Look-ups in named tables: a row name and a column name give one cell, copied from the table.

Table bevak
,rorodiv,nak,ledefe,dob,katote,foga
sinez,76,123,128,104,109,55
muvudu,76,133,128,101,95,61
bib,76,192,128,104,109,55
mel,76,96,128,104,109,55

What is the foga of mel in bevak? 55
What is the ledefe of bib in bevak? 128
What is the ledefe of sinez in bevak? 128
What is the rorodiv of bib in bevak? 76
What is the foga of bib in bevak? 55
What is the rorodiv of mel in bevak? 76
What is the dob of mel in bevak? 104
What is the rorodiv of sinez in bevak? 76
What is the nak of bib in bevak? 192
What is the katote of muvudu in bevak? 95
What is the nak of sinez in bevak? 123
What is the dob of sinez in bevak? 104
What is the dob of muvudu in bevak? 101
What is the ledefe of mel in bevak? 128
What is the rorodiv of muvudu in bevak? 76
What is the foga of sinez in bevak? 55
What is the katote of mel in bevak? 109
What is the katote of bib in bevak? 109

virag =
fields: poz, gubisun, pomot, gokek, zuvub, kelado, tezikup, rurik
doke: [2896, 3394, 3855, 3817, 3595, 3717, 5646, 2430]
dof: [1902, 3255, 4885, 4408, 3688, 3966, 8097, 343]
suburu: [3423, 4127, 3810, 6212, 3895, 3776, 1778, 5261]
fivekol: [1543, 4172, 4801, 3217, 3958, 3876, 5414, 3345]
beb: [3872, 3342, 2677, 2335, 3437, 3413, 3443, 3459]
nazu: [2691, 3959, 5213, 9058, 4022, 4196, 4074, 3824]
tul: [3267, 4460, 3951, 6880, 4053, 3807, 670, 6305]
vasaguz: [3612, 3235, 3792, 5841, 3577, 3823, 5154, 2341]

What is the tezikup of fivekol in virag? 5414
What is the gokek of tul in virag? 6880
What is the rurik of vasaguz in virag? 2341
What is the poz of fivekol in virag? 1543
What is the kelado of doke in virag? 3717
What is the gokek of suburu in virag? 6212
Row with the largest kelado: nazu

Table kav
cols = ket, buko
tis: [65, 4]
mirusot: [45, 73]
kuf: [52, 59]
besit: [97, 28]
tad: [63, 55]
nat: [66, 48]
seb: [80, 18]
gis: [60, 53]

tis, buko: 4
mirusot, buko: 73
nat, ket: 66
tis, ket: 65
seb, buko: 18
mirusot, ket: 45
tad, buko: 55
gis, buko: 53
besit, ket: 97
besit, buko: 28
nat, buko: 48
seb, ket: 80
tad, ket: 63
kuf, buko: 59
gis, ket: 60
kuf, ket: 52

pem:
,rabe,zitise,maset,sagafem,dupuva
zef,66,65,54,61,59
vaz,41,46,24,57,65
buzo,53,55,36,61,62
denag,81,76,76,68,57
kepogak,63,63,82,58,62
nin,66,65,77,64,62
kiviloz,75,72,57,62,56
zaz,60,61,74,61,63
kel,64,63,44,63,59
vafet,56,57,31,65,61

kepogak, zitise: 63
vaz, zitise: 46
vafet, maset: 31
zef, sagafem: 61
nin, maset: 77
denag, sagafem: 68
buzo, zitise: 55
kiviloz, rabe: 75
vafet, dupuva: 61
zef, zitise: 65
kiviloz, dupuva: 56
nin, rabe: 66
zef, dupuva: 59
vaz, dupuva: 65
zaz, maset: 74
vafet, zitise: 57
kepogak, dupuva: 62
zaz, rabe: 60
kepogak, rabe: 63
Which row has the largest rabe? denag

paponat =
fields: leb, dudu, ped, letarun, bam, remoda, fodusin, risuzu, pil, kir
bunek: [40332, 40812, 46712, 54237, 49714, 42124, 44544, 43558, 46867, 51033]
funim: [50192, 44076, 49877, 34045, 45884, 44261, 42451, 44023, 44145, 24522]
nituva: [50399, 42613, 41223, 51589, 44822, 53452, 45439, 42654, 46047, 29341]
salan: [38137, 40784, 42260, 35900, 38729, 56333, 45290, 45769, 51251, 26137]
fekunu: [42904, 43610, 42669, 41878, 36297, 41894, 39783, 49689, 46800, 51210]
fozive: [36679, 41235, 48231, 51301, 45653, 51631, 45409, 51434, 44165, 77266]
sofi: [44362, 32482, 37576, 29574, 47198, 40059, 41358, 45032, 45699, 58836]

What is the risuzu of funim in paponat? 44023
What is the ped of sofi in paponat? 37576
What is the pil of fekunu in paponat? 46800
What is the letarun of funim in paponat? 34045
What is the kir of bunek in paponat? 51033
What is the bam of sofi in paponat? 47198
What is the leb of nituva in paponat? 50399
What is the remoda of fekunu in paponat? 41894
What is the risuzu of fekunu in paponat? 49689
What is the remoda of bunek in paponat? 42124
What is the kir of nituva in paponat? 29341
What is the fodusin of bunek in paponat? 44544
What is the letarun of fozive in paponat? 51301
Which row has the largest dudu? funim

kedozo
        ledu  tive  narobu
guf      0.1  -0.2     1.0
zev     -0.8  -0.7     0.1
pamo     0.1  -0.2     0.9
gakiga   0.2  -0.3     0.8

What is the tive of zev in kedozo?
-0.7
What is the tive of pamo in kedozo?
-0.2
What is the ledu of guf in kedozo?
0.1
What is the ledu of pamo in kedozo?
0.1
What is the tive of guf in kedozo?
-0.2
What is the narobu of gakiga in kedozo?
0.8
What is the ledu of gakiga in kedozo?
0.2
What is the tive of gakiga in kedozo?
-0.3
What is the narobu of pamo in kedozo?
0.9
What is the ledu of zev in kedozo?
-0.8
What is the narobu of zev in kedozo?
0.1
What is the narobu of guf in kedozo?
1.0

mag =
            mig    sedo  muteme
konuvig   16.95   47.58   12.59
lag       10.24   58.01    2.50
vatepov   21.56   48.49   13.27
lumubud  -16.07  -65.42    0.33
binodot  -18.52  -26.20   -8.90
lomibi   -22.60  -45.35  -10.50
kaginan   17.26   53.60   13.32
tavaz     36.66    0.16   36.70

sedo of lag is 58.01
muteme of lomibi is -10.50
sedo of lomibi is -45.35
mig of konuvig is 16.95
mig of lomibi is -22.60
muteme of kaginan is 13.32
muteme of vatepov is 13.27
sedo of kaginan is 53.60
mig of lumubud is -16.07
mig of lag is 10.24
muteme of binodot is -8.90
mig of kaginan is 17.26

Table ripogus
,nofub,mamora,pomovud,kem,bimim,muvari,kisukuf,zof,kas
vebil,24,31,38,76,81,83,70,81,73
ged,36,28,29,36,38,84,72,78,81
vodam,32,60,82,80,76,77,77,79,80
kobid,34,31,33,31,31,29,31,31,75
nelatas,29,79,81,81,77,75,73,77,71
nazo,36,33,25,48,79,79,78,80,81
pefi,34,30,35,38,82,76,75,82,77

nazo, nofub -> 36
vodam, zof -> 79
vodam, mamora -> 60
nazo, mamora -> 33
vebil, nofub -> 24
vebil, muvari -> 83
vebil, bimim -> 81
pefi, kem -> 38
nelatas, kem -> 81
vodam, kem -> 80
kobid, kas -> 75
nelatas, kisukuf -> 73
pefi, kas -> 77
nelatas, zof -> 77
Which row has the largest pomovud? vodam

ruto:
cols = zup, gad
reg: [46, 98]
por: [48, 95]
funutav: [48, 85]
sozuv: [77, 52]
lapo: [86, 23]
bala: [97, 35]
dez: [41, 90]
tuseto: [92, 36]
kive: [84, 50]

zup of bala: 97
gad of reg: 98
gad of tuseto: 36
gad of por: 95
zup of tuseto: 92
gad of kive: 50
zup of sozuv: 77
zup of lapo: 86
zup of kive: 84
gad of lapo: 23
gad of sozuv: 52
gad of bala: 35
zup of reg: 46
zup of por: 48
zup of funutav: 48
gad of dez: 90
gad of funutav: 85
zup of dez: 41

lirapo:
|  | fiv | kezuv | ligasud | rim | bavuruk | vubot | vid | bugot |
|---|---|---|---|---|---|---|---|---|
| mit | 9085 | -1744 | -7564 | -1539 | 1663 | -9536 | -1931 | -451 |
| rar | 135 | -2724 | -889 | -365 | -891 | -2126 | 118 | -242 |
| tegamis | -1086 | -3378 | -11 | -110 | -1401 | -1382 | 621 | -621 |
| bulivu | -136 | -4447 | -648 | -12 | -1408 | -2712 | 675 | -521 |
| vufek | -4784 | -303 | 2897 | 353 | -1589 | 3992 | 687 | -109 |
| rela | 729 | -5796 | -1155 | 13 | -1607 | -4137 | 815 | -428 |
| rekorap | -1905 | -4246 | 873 | 319 | -1728 | -1091 | 866 | -727 |
| vano | -1852 | -2706 | 625 | -83 | -1295 | -429 | 461 | -640 |
| zem | -5587 | -3469 | 3498 | 772 | -2261 | 2392 | 1331 | -1104 |
| tenunos | -4787 | -69 | 2744 | -50 | -1642 | 3190 | 414 | 8 |
| los | -5830 | -2576 | 3722 | 864 | -2097 | 3321 | 1190 | -972 |

vufek, bugot -> -109
mit, fiv -> 9085
bulivu, vubot -> -2712
bulivu, vid -> 675
los, fiv -> -5830
vufek, kezuv -> -303
tenunos, vubot -> 3190
los, vubot -> 3321
rar, rim -> -365
rela, vid -> 815
rekorap, vid -> 866
vufek, bavuruk -> -1589
rekorap, vubot -> -1091
vufek, rim -> 353
rela, fiv -> 729
los, kezuv -> -2576
los, ligasud -> 3722
Row with the largest kezuv: tenunos

